which system made each run
run 1, dof (8 x 22)
[[-36 -21   3   6   4   5  14 -16 -17   3 -11   6  -8 -12  15  14  16  -6
  -11 -16   3 -21]
 [-27   8  27   4  -9   9   7  -7  -7  10  -7   7  -5 -10  12  13  -7 -10
  -21 -37 -11  -4]
 [ -8  34   8   7 -18 -11  -9  -4   7  14   8   7  -1  -7  15  -7 -20 -12
   -7 -33  -5  17]
 [ -2   8 -10  14  -3 -31 -21 -11  10  24  17  -1   0  -2  12 -28  -9 -10
    6  -5  -5  13]
 [-18 -18  -1  19  -1 -11 -18 -19   4  19  17 -13   0  -2  -2 -11   7 -22
   16  28  -5   2]
 [-20 -26  21   2 -14  19  -3 -14   2  12  -5 -19   3   1 -17   0  16 -19
   15  19   4  13]
 [ -4   1  22 -16 -13  24   6   0  15  10 -18  -9  11  17 -22   4   0 -15
    5   0 -11  26]
 [ 23  16  -9 -18 -15  10 -12   9  24  -5  -8  11  17  17 -18  -4 -10 -11
    2  -1 -11  27]]
run 2, fepi (8 x 22)
[[-13  12 -17  17  27  -9  13   5 -21  -6  -1  12  -8   4  16  24 -10  -7
   -6   0 -12 -21]
 [  6  -1 -17  -7 -15   0   0   5 -11  -3 -17  19   0 -10  11  -3  12  -5
  -14 -45  19   5]
 [  8  -2  17   8  21 -18  -5  11  -7  23   5   6  -4   5   5 -14 -12   8
  -22 -21 -30 -10]
 [ -9  15   2  28 -11 -11 -10  -4 -16   6  21  -5 -14 -24  19  -3  -2 -13
    5 -13  21   0]
 [-20 -14  12  -3   4 -11  11 -11   4  35 -20 -18  -2   9   0 -14  14  -1
    5 -19   2  15]
 [-33   2  -6  12  -1 -13 -11 -29  13   7  14  10   2   1  13   4 -14 -17
   -2  11 -24 -10]
 [ -3   6  10 -14 -39  11 -15 -12  20   3  -1   3  10  -9  -6 -11   0 -13
   -1 -18  10  25]
 [  5  15  19  -2  10 -10  -4   1  22  16  10 -16   3  20 -12 -10 -23   6
    7  21 -28  11]]
run 3, dotav (8 x 22)
[[  6   8  16  -8  -6   4  13   6   5   7  -5 -34  -5   5 -11  -8   5  16
   24   8  27  24]
 [-20 -28  -4  -3  26 -19  12 -15   3  13  -8  -9  -2  11   5  -8  11  18
   -1  14 -12 -21]
 [-19  11 -14 -20 -16  16   8 -20  20 -28 -10  13   8  -1   4  20  -6   3
    0   7   5  -6]
 [  4   5  29 -12  -5  12  -6   6  20  15  -6  -1  10  18 -17  -4 -15  -7
  -10  -5 -35  16]
 [  9  16  13  11   6 -13 -10   0   6  -8  34 -12  -8  -7   7  -7 -21  21
    7  26  -3 -14]
 [ 16   4 -19 -20   1 -11  14   5  12   0 -17 -18   4  14  -7 -15  10  22
   19   5  25  19]
 [ -1 -32  -5 -11  24   1   6   0   0  -5 -15  11   6  10  -5   5  10  15
  -17  10 -24 -27]
 [ -9  26  11  -9 -11  30  14   2   2 -29  -2   4  -1  -1  -2  31 -15   1
    0   5   3  -3]]
run 4, Roba (8 x 22)
[[-33 -28  -3   5  16 -13   5 -26   3  13  -2  -3  -3   4   7   0   9   3
   -3  14 -15 -22]
 [-34  -2  23 -15 -20  23   7 -22  15 -11  -3   2   2  -8   2  17  -5   6
  -11  -2  -6 -10]
 [  2   7  33 -18  -8   8   7  -1  22  11  -6 -23   4  10 -16 -11  -6  15
    8   7  -4  18]
 [  4  30 -15  -1  -5 -17  -6  -7  23  -4  18 -11   3   7   3 -11 -19   8
   22  24   6  13]
 [  7 -24 -26  -6 -12 -10 -14 -15  10 -13   6   0   5 -11   0 -17  21   8
   11  19  27  -4]
 [ -4 -33  -1  -3  18   8   0  -4   0 -13   2   3   3   7  -7   9   9   7
   -6  35 -15 -29]
 [ -7   8  13 -16  -4  27  23   3  -2 -28  -8  -4  -3  -2  -2  27  -3  18
   -3   6  11 -13]
 [ 12  13   0 -24  11  -5  25  12  10   5 -26 -15   1  21 -10  -5   1  23
   10  -6   6  17]]
run 5, Mifi (8 x 22)
[[ 26 -23   9   5  15  13  -5  28 -17  11 -12   3   4  11 -20  -1  13 -16
   -7  -1 -17   5]
 [-11  13   9  21  14  13  18  17 -34   2  -8  -5 -14  -2   6  27   0 -18
    1 -12   2  -2]
 [ -5  -1 -22 -12   0  -2  20   0 -13  -8 -26  11  -2  -3  13   8  16   6
   -7 -32  23  -4]
 [ 13  15 -16  -6   6 -15  -9   6   4  -7   4  29   3  -1  16  -5 -17   6
  -25 -25 -17 -12]
 [ 22   3  13   9 -25   5 -27  11  -6  -1  19   9   0 -22   1 -16  -3  -7
  -13 -23   8   8]
 [  3  -8  20  12   7 -17  -3   7 -12  37  -4 -19  -6   1   0 -23   7  -4
    0 -23  -1  16]
 [-34   5  -6  25   5 -19   5 -19 -13  17   7  -5 -12 -10  22   3   1 -15
    8  -6   7  -4]
 [-29 -20 -13 -13 -19  -5  -7 -34  16   2  -9  15   8  -6   9  -4  13  -6
   -9 -10  -1  -4]]
run 6, Roba (8 x 22)
[[ -7  -4 -36   3  -8 -18 -11 -15  12  11  -5   4  10   7  -1 -13  12 -22
   20  10  10  21]
 [  3 -30  -9   1 -10  13 -26  -7   6 -12   8  21  13  -3 -12   1   8 -21
   -9  20 -17 -10]
 [ 11  -8  27   5  -2  33   0  19 -16 -20   7  -6  -4  -7 -16  20   2  -1
   -3  18  -3  -9]
 [  6  22  -1   5  16   6  29  19 -15  -1 -15 -21  -9  12  -6  16  -1   1
   21   8  16  14]
 [  2  14 -42  -9   3 -13  10  -1   5   1 -23  10   8  15   3   0   6 -14
   11 -12   8  21]
 [ 21 -17 -19 -10  -7   2 -22   4   7  -7  -5  32  15   1  -6 -10   5 -11
  -20 -12 -16   0]
 [ 29  -2  21  11   4  14 -14  26 -18 -12  18   8  -5 -12  -5   2  -6   4
  -20  -3 -11 -17]
 [  5  16   7  19  18  -5  19  22 -32   4   1 -17 -19  -7  10   8   2   7
    6 -12  21  -4]]
run 7, fepi (8 x 22)
[[ -6  -1  28  -7 -34  31 -11  -5  11  -2  -1  -3   6  -9 -15   4   2 -19
    1  -5   6  21]
 [ -2  28  12  -5  12   3  11   7  15   8  -2 -14   4  25 -11   9 -24   0
   13  19 -20  16]
 [ 10  19 -43  -1  -7  -8  -6  -3   8 -16   4   7   6   4   1   0  -2 -12
   21  16  19  16]
 [ 30 -31 -12 -15   5   2 -13  11   7   3 -12   6  13  12 -21 -19  19  -1
   -4   8  -7   6]
 [ 10 -11  10  21   8  19 -14  14 -18 -14  20   3  -2  -6 -10  13  -2 -14
   -4  27 -13 -18]
 [  1   7   8   0  -6  28  19  18 -22  -6 -19  -8  -5  -1  -9  20  12 -12
    8  -9  22  15]
 [ -3  12 -20  -3  33  -9  23  11  -6   2 -22   9   1  24   4  17  -9   1
   -2  -5 -20  -5]
 [ 16   4 -33   4  -6  -7 -14   4  -8 -14   2  31   3 -11  13  -2   3  -9
  -13 -24   8  -7]]
run 8, dotav (8 x 22)
[[ 20  15   4   7   9  15   9  30 -14   7 -16  -7   0  14 -17  10  -1 -19
   11  -6   2  25]
 [  0   6  -8  26  34 -23   3  11 -25  10   8   2 -12   3  16   4  -8  -2
   -6  -1 -14 -19]
 [  8  25 -33  -7  -8  -7   9   3  -4 -14 -10  15  -1  -5  16   5  -2   1
    3 -27  25   8]
 [ 18 -17   8  -3   3   2 -10  16 -10  12 -11  19   3  -2  -2 -11   7  -6
  -29 -35 -18  -1]
 [  5   7  18  17 -12  12  -4  10 -21 -20  22   0 -13 -29  11  10  -3   4
   -9  -7  20 -17]
 [ -5   1  12   4  -3  -6  13   4 -13  25 -16 -21  -9  -1   0  -9  15  -2
   12 -26  25  22]
 [-28 -26  -6  10   7 -17  -3 -23  -7  10   4   7  -6 -12  19  -5  13   2
  -12  -9  -3 -25]
 [-16   3  -4 -12 -39  19  -6 -18  10 -13  -4  11   7 -13   2   7   7 -15
    1 -13  19  12]]
run 9, bopu (8 x 22)
[[ -2   3 -32  11   6   5  -3   1  -5  -5  -7   8   8  13  -7  14   6 -37
   18  18   1  13]
 [ -2 -12   3  -3  11   5  -8   4   9  17 -13  11  14  24 -17   2  -5 -24
   -6   5 -41   9]
 [  5  26  24   6  -6  24  -2  20  -7   0   1   4  -1   6 -10  18 -21 -22
   -6 -10 -18  14]
 [ 28   3   6   3  -4   4  -3  26 -12  17 -13  -8   0   5 -14 -14   8 -13
    6 -21   9  30]
 [ 38  17 -18  -6  22 -10   9  30  -7  -6 -10   5   1  17  -4  -3  -7  14
   -2  -7  -2   4]
 [ 15 -11 -25  -2   6  12   3  16 -22 -18 -18  25   2  -1   0  15  15 -13
  -11 -16   4 -10]
 [ -1 -20  11   3  20  -5   3   9 -19  16 -14  12  -2   3   4   0   6  -1
  -28 -28 -26 -17]
 [-14  27  12   9   3  -1  16   7 -18   7  -6   3 -13  -6  20  14 -12  -2
  -11 -38   4  -3]]
run 10, dof (8 x 22)
[[-32 -16  16 -19 -18  10  11 -26  12  -4 -12   2   0 -11   6   6   9  14
  -14 -13   4 -13]
 [ -9  19  35  -9 -13   8  -4  -7  17   0   9   7   0  -3   3   2 -24   8
  -21 -17 -26  -4]
 [  9  34   5   0 -24 -12 -18  -4  18  -6  27  -1   0 -13  10 -15 -23   9
    2  -3   9  11]
 [ 10  -6   2   3   7 -29 -10  -6  13  14  19 -21  -3   0   1 -32  -1  20
   12  19   6   2]
 [-21 -16   1   0   4   0   4 -20  12  -4   8 -20   1   4  -6   3   6   4
   20  46   3  -8]
 [-13 -25  22 -22 -19  28   5 -14  13 -11 -10 -10   6  -4 -14   6  16  11
   -1  11   8  -3]
 [  9  17  29 -21  -8  22   7   9  18  -8  -5  -1   5  11 -13   9 -19  15
   -9  -1 -17   6]
 [ 31  29 -13 -16 -13  -2  -7   8  20 -22  10   8   6   1  -2  -8 -19  17
    1   2   7  10]]
run 11, Vetif (8 x 22)
[[  1  -6   0 -16 -25  19   0   1   0  -4 -23  13   6  -8  -2   0  16  -9
  -11 -35  15  15]
 [ 22   4  26  -9  17   8   3  18   6  -5   5  -5   1  13 -12   0 -18  24
  -13  13 -26 -10]
 [  8  28 -27  -1 -12  -7   4   1  -5 -26   5  12  -4 -14  19   7  -7   8
    3 -12  30  -2]
 [ 11 -33  11 -10  15  -6   9   7 -10  15 -18 -13  -4   5  -7 -17  25  24
   -7 -13   8  -5]
 [-16   2 -11  -9   5   0   2 -18  15 -25   9  15   3   1  10  14 -14  14
   -9  20 -14 -28]
 [ -4  -5  20   1 -25  16  -3   0 -13   1  -4   6  -6 -24   8  -1  12  -5
  -17 -38  19   2]
 [  6   7  27   3  20 -15   4   5   7  10  15 -15  -8   6   1 -11 -20  28
   -6  11 -22 -13]
 [ -8  16 -27   0 -20 -18  -8 -21  10 -10   9  10  -1 -16  21  -8  -1   3
    6 -11  27   3]]
run 12, Mifi (8 x 22)
[[-28   8  15 -10 -23  -2  -2 -27  29  12   2 -16   5   2  -2  -8  -5  -2
   12   7   3  21]
 [-14  12 -11  -7  -7 -13  -3 -21  30   9   2 -13   8  16  -6 -10  -8  -6
   23  27  -5  20]
 [ -4  -4 -15   0  -8   4 -14 -14  21  -7   7  -3  12  12 -16   2  -1 -19
   22  41  -5  11]
 [  1 -12   0  -6   2  21  -2   1   8  -5 -11  -4  12  20 -26  13   3 -20
   14  35 -15  10]
 [  0  12  -1  -2   9  25  17  13  -4 -13 -15  -5   3  18 -15  28  -3 -14
   14  23  -4   9]
 [ 13  11 -24 -12   9  16  20  18  -7 -22 -21   5   4  15  -8  21   6  -1
   10   6  12   7]
 [ 33   7 -26  -3  18   5   5  27 -12 -20 -10  20   5  10  -5  12  -2   1
   -4  -2  -5  -5]
 [ 35   1  -4   8   7  14  -5  33 -28 -15   0  14  -2  -6  -4   7   3  -6
  -12 -15   3  -6]]
run 13, Vetif (8 x 22)
[[ 23   6  -6  -6  16  19   7  25  -2  -9 -15   6   9  22 -21  17  -5 -10
    3  13 -17   7]
 [ 20  18 -25   2   9  10  10  26 -19 -17 -15  15   0   5  -1  20   1 -11
    0 -11   8   2]
 [ 22 -11 -12   1  29  -4  15  26 -23   2 -22   8  -3  12  -2   4  11   4
  -11 -16  -5  -8]
 [  4  -6 -26   3  24  -7   3   7 -15 -14  -5  27  -1   3  11  14  -1   2
  -18  -6 -17 -26]
 [  4 -20  -2  14   8   0  -6  11 -27  -1  -2  22  -5 -16  12   1  12  -7
  -26 -30  -6 -21]
 [  2  -8  10  21  23 -16  -6   6 -21   7  19   6 -11  -9  13  -2  -8   6
  -18  -4 -20 -29]
 [-15  -3 -12  23   2 -25 -11 -13 -15  10  17   9 -11 -19  24  -9   2  -6
   -7 -16   6 -15]
 [-13 -29  11  17   4 -18 -17 -16  -3  26  14  -6  -3  -9   5 -20  10  -7
   -4   1 -12  -9]]
run 14, bopu (8 x 22)
[[  7  -6 -41   2   1  -3 -10   1  -7 -13  -7  32   9  -1   7   6   8 -22
   -8 -10  -3  -6]
 [ -5 -14   6  17  14  -8 -14   1 -12  18   4  19   1   0   4  -1  -4 -21
  -23 -12 -37 -13]
 [-18  30  11  25   4  -3   4   5 -17  19   6  -1 -11  -3  13  10 -17 -26
    0 -22  -9  11]
 [  5  19 -16   2  -5 -20  -4   1   7  23 -12  -1   5   8   3 -19   0 -16
   11 -26   8  32]
 [ 27  22 -28  -4   2 -15 -15   9  12  -8   7  23  11   8   3 -10 -17  -2
   -5  -4 -14   7]
 [ 16 -10 -18  21  -1   5 -24  12 -19  -8  11  23   3  -8  -1   4   6 -33
   -9   1  -6  -4]
 [ -3  -8   5  25  29 -13  -1  12 -20  28  -2  -3  -5  11  -1   0  -1 -23
   -2  -1 -26  -2]
 [-14  33  -9   8   9  -1  17   5  -6  13 -16   1  -1  15   5  17 -13 -26
   10 -17  -7  19]]

runs to name
run 15 (2 x 22)
[[ -4   1 -19   2  15   7  14   9  -6   7 -27  -3   6  22 -13  17   7 -29
   16   8  -4  19]
 [  7   3   3 -18   4  15   2  11  12   3 -22  15  15  22 -14   6  -9 -12
  -11 -13 -31  13]]

bopu
run 16 (2 x 22)
[[ 13  -1 -37  10 -11  -4 -24  -2   2 -11   9  17  10  -2  -3  -4   6 -27
   11  16   9  11]
 [ 19 -37   9  11  13   1 -11  16 -21  15  -3  -9  -2   1 -16 -14  22  -8
    0   7  -3  -2]]

dof
run 17 (2 x 22)
[[-10  25  29   2 -20  -6  -3  -4   7  21   5 -15  -6  -9   7 -13 -12   0
   -2 -26   5  19]
 [-17  17  -1   5   6 -30   5 -16  16  25   8 -19  -3  10   8 -17 -13   4
   18   7  -3  14]]

fepi
run 18 (2 x 22)
[[ 23  11 -27  15  15 -33 -13   9  -3   6  17  -1  -4   2   7 -21  -5   1
   11   7   7   7]
 [ -6 -26 -25  12   2 -10 -11 -11 -16 -10   7  15  -3 -19  14  -2  19  -5
   -7  -1  12 -24]]

Roba
run 19 (2 x 22)
[[-11  10  27  21 -10 -11 -17 -10   0  14  32 -12 -10 -18  11 -13 -15   0
   -1  -1  -2  -3]
 [-23   9  13   6 -12 -13   2 -19  10  19  11 -30  -7  -3   5 -14  -1   1
   23  12  17  16]]

dof
run 20 (2 x 22)
[[-30   1  -2  23   3   5   0 -14  -6   6   9  -8  -3   2   2  16  -2 -30
   18  28  -3   3]
 [-12 -27  12  -9 -23  14  -1 -11   2  13 -18  -8   4  -6  -9  -9  25 -11
    0 -17  17  17]]

dof
run 21 (2 x 22)
[[ -8  -2 -35   2  -3   2 -10 -12   1 -18  -1  32   9  -1   9  14   0 -25
   -8   2  -9  -9]
 [-12 -17  17  16  -1  -1 -22  -7  -3  22   7  12   3  -2  -1  -5  -1 -26
  -17  -7 -33  -4]]

bopu
run 22 (2 x 22)
[[-13  -3   9  28   5 -13 -17  -6  -7  31  12  -9  -2   1   0  -9  -3 -33
    8   4 -16  11]
 [-27  -1   4  22 -22  12 -14 -16  -8   2  11   1  -1 -15   4  11   5 -36
    7   6   7   6]]

Roba
run 23 (2 x 22)
[[-12 -31 -12  -5  20  11  17  -1 -15  -7 -24   6   0   9  -5  19  22  -2
   -3   9  -4 -20]
 [ -8  -2   9  -7  -3  29  12   9 -14 -14 -17  19   1  -6   0  27   2  -8
  -20 -22  -6 -12]]

dof
run 24 (2 x 22)
[[  4   2 -20   8 -21   3 -31 -10  12 -13  21  23  10  -9   1  -4  -8 -25
   -3  12 -10   0]
 [  9 -18  23  -5 -12  18 -14   6   6  18  -9  -4  11   8 -24 -11   8 -19
   -4  -2 -16  23]]

Mifi
run 25 (2 x 22)
[[  9   0  22  14 -12  -3 -24   6  -4  23  10   6   1  -6  -3 -17  -6 -22
  -13 -23 -18  14]
 [  0  24  -5  23  -3 -11 -11   4  -2  18  13 -12  -2   4  -2  -6  -9 -28
   23   9   3  27]]

dof
run 26 (2 x 22)
[[ 15  13   6 -15  -1   9  15  13  -7 -25  -3   7  -7  -9   9   9  -7  33
  -18 -20  12 -18]
 [ 15   6   2 -11  21 -20  18  13  -3  13 -15  -8  -7   9   6 -16  -2  34
   -6 -23   3  -1]]

Roba
run 27 (2 x 22)
[[-14   3   5   9  -3   7  -8 -15  10 -21  27   0  -1  -7   2  14 -13   3
    4  39  -6 -20]
 [-26 -21  14   8 -11  12  -5 -18   2  10   4 -20  -1  -4 -11   3  16 -17
   17  26   6   7]]

bopu
run 28 (2 x 22)
[[ 26  23  -5  -3  18  -8   7  21  -2 -21  12   4  -4   5   4   3 -20  30
   -4  11  -3 -15]
 [  8  -9 -25  -7  -2 -11   8   0 -14 -11 -13   4  -6 -14  14  -7  22  16
   -2 -22  36  -7]]

Vetif
run 29 (2 x 22)
[[  3  -1 -14 -21 -19 -12 -15 -16  27   1  -3  22  13  -2   6 -20  -4   3
  -17 -24  -7   4]
 [ 23 -16  20  -7 -21  21 -25   8   7 -15  16   8   5 -14 -13 -11   2   6
  -16   4  -3  -6]]

dotav
run 30 (2 x 22)
[[ 16  12   7   7   7 -15   2  20 -15  28 -11  -9  -7   3   2 -17   0  -6
    1 -36   5  22]
 [-12   7 -21  26   7 -25  -2  -4 -20  16   7   4 -10  -8  22  -4   3 -18
    6 -18  12   1]]

Mifi
run 31 (2 x 22)
[[ 14  39   2   0  -1  20  13  24 -11 -18  -4   5  -2   3  -1  25 -16  -4
    3  -7   8   8]
 [ 28   6 -29 -12   7 -22   4  13  -3   1 -13   9   0   3   9 -19   7  18
   -4 -29  20   6]]

dof
run 32 (2 x 22)
[[ -2  -6   6 -11 -19  15   1   3  -3   6 -22  15   5  -5  -1   2   9 -12
  -19 -44   2  12]
 [ 24  12  18  -1   4 -12  -6  17  -3   9   7   4  -5  -6   9 -18 -13  23
  -20 -32  -9  -2]]

bopu
run 33 (2 x 22)
[[-20  13  23   1  22 -10  19  -6   4   6   5 -14 -10   8   9   5 -22  23
   -2   8 -20 -17]
 [-21  17   1 -17 -22  -8  13 -23  17  -1  -5 -10  -3 -10  15  -5  -2  18
    6 -17  27   8]]

Roba
run 34 (2 x 22)
[[-16 -25   7  10 -17  23 -15 -14  -4 -16  14   5   2 -15  -6  14  12 -17
   -1  25   3 -14]
 [  8  -5  43  -3 -12  23   5  16  -9   9  -6 -18  -6  -5 -14   0   6   4
   -3 -14   8  13]]

dof
run 35 (2 x 22)
[[-14   6  18  -7 -24   3 -10 -23  19 -16  25  -4  -2 -18   9  -3 -11  20
   -3  10   8 -12]
 [ -9 -21  21  -6   0  -6   7 -12  10   9   5 -31  -4   1  -7 -15   9  26
   12  24  10  -4]]

Roba
run 36 (2 x 22)
[[-11  25  12  15  -4  20  14   8 -17  -4  -1 -17 -10  -4  -1  23  -3 -14
   21   6  18  14]
 [ -7   2 -21  -1   3  -5   8  -2   1  18 -24  -8   5  18  -9  -2  14 -25
   21  -1   9  31]]

Roba
run 37 (2 x 22)
[[ -8  14 -15 -23 -21   7   7  -8  13 -10 -21  17   7  -2   8   5   1  -1
   -7 -33  13  13]
 [ 22   9   4  -6  13 -19 -11  10  15   5   7  11   5  10   2 -19 -21  18
  -18  -9 -30  -6]]

fepi
run 38 (2 x 22)
[[  7 -38  -7  -5  -8  11  -5   3 -13   2 -19   9   5  -8  -8  -7  32 -11
  -11 -20  12   2]
 [ -8  -6  29  12  17  11   0   8 -13   7   4   6  -4   4  -2  15 -12  -8
  -20  -1 -37 -19]]

fepi
run 39 (2 x 22)
[[-27   1   2 -10  -1  -5  25 -21  11   2  -7 -26  -4   3   3   3   7  19
   22  16  24   3]
 [-28  -2   8 -27 -16  11  12 -24  28   3 -21  -2   9  11  -4   4   1   2
    0  -5  -5  12]]

Vetif
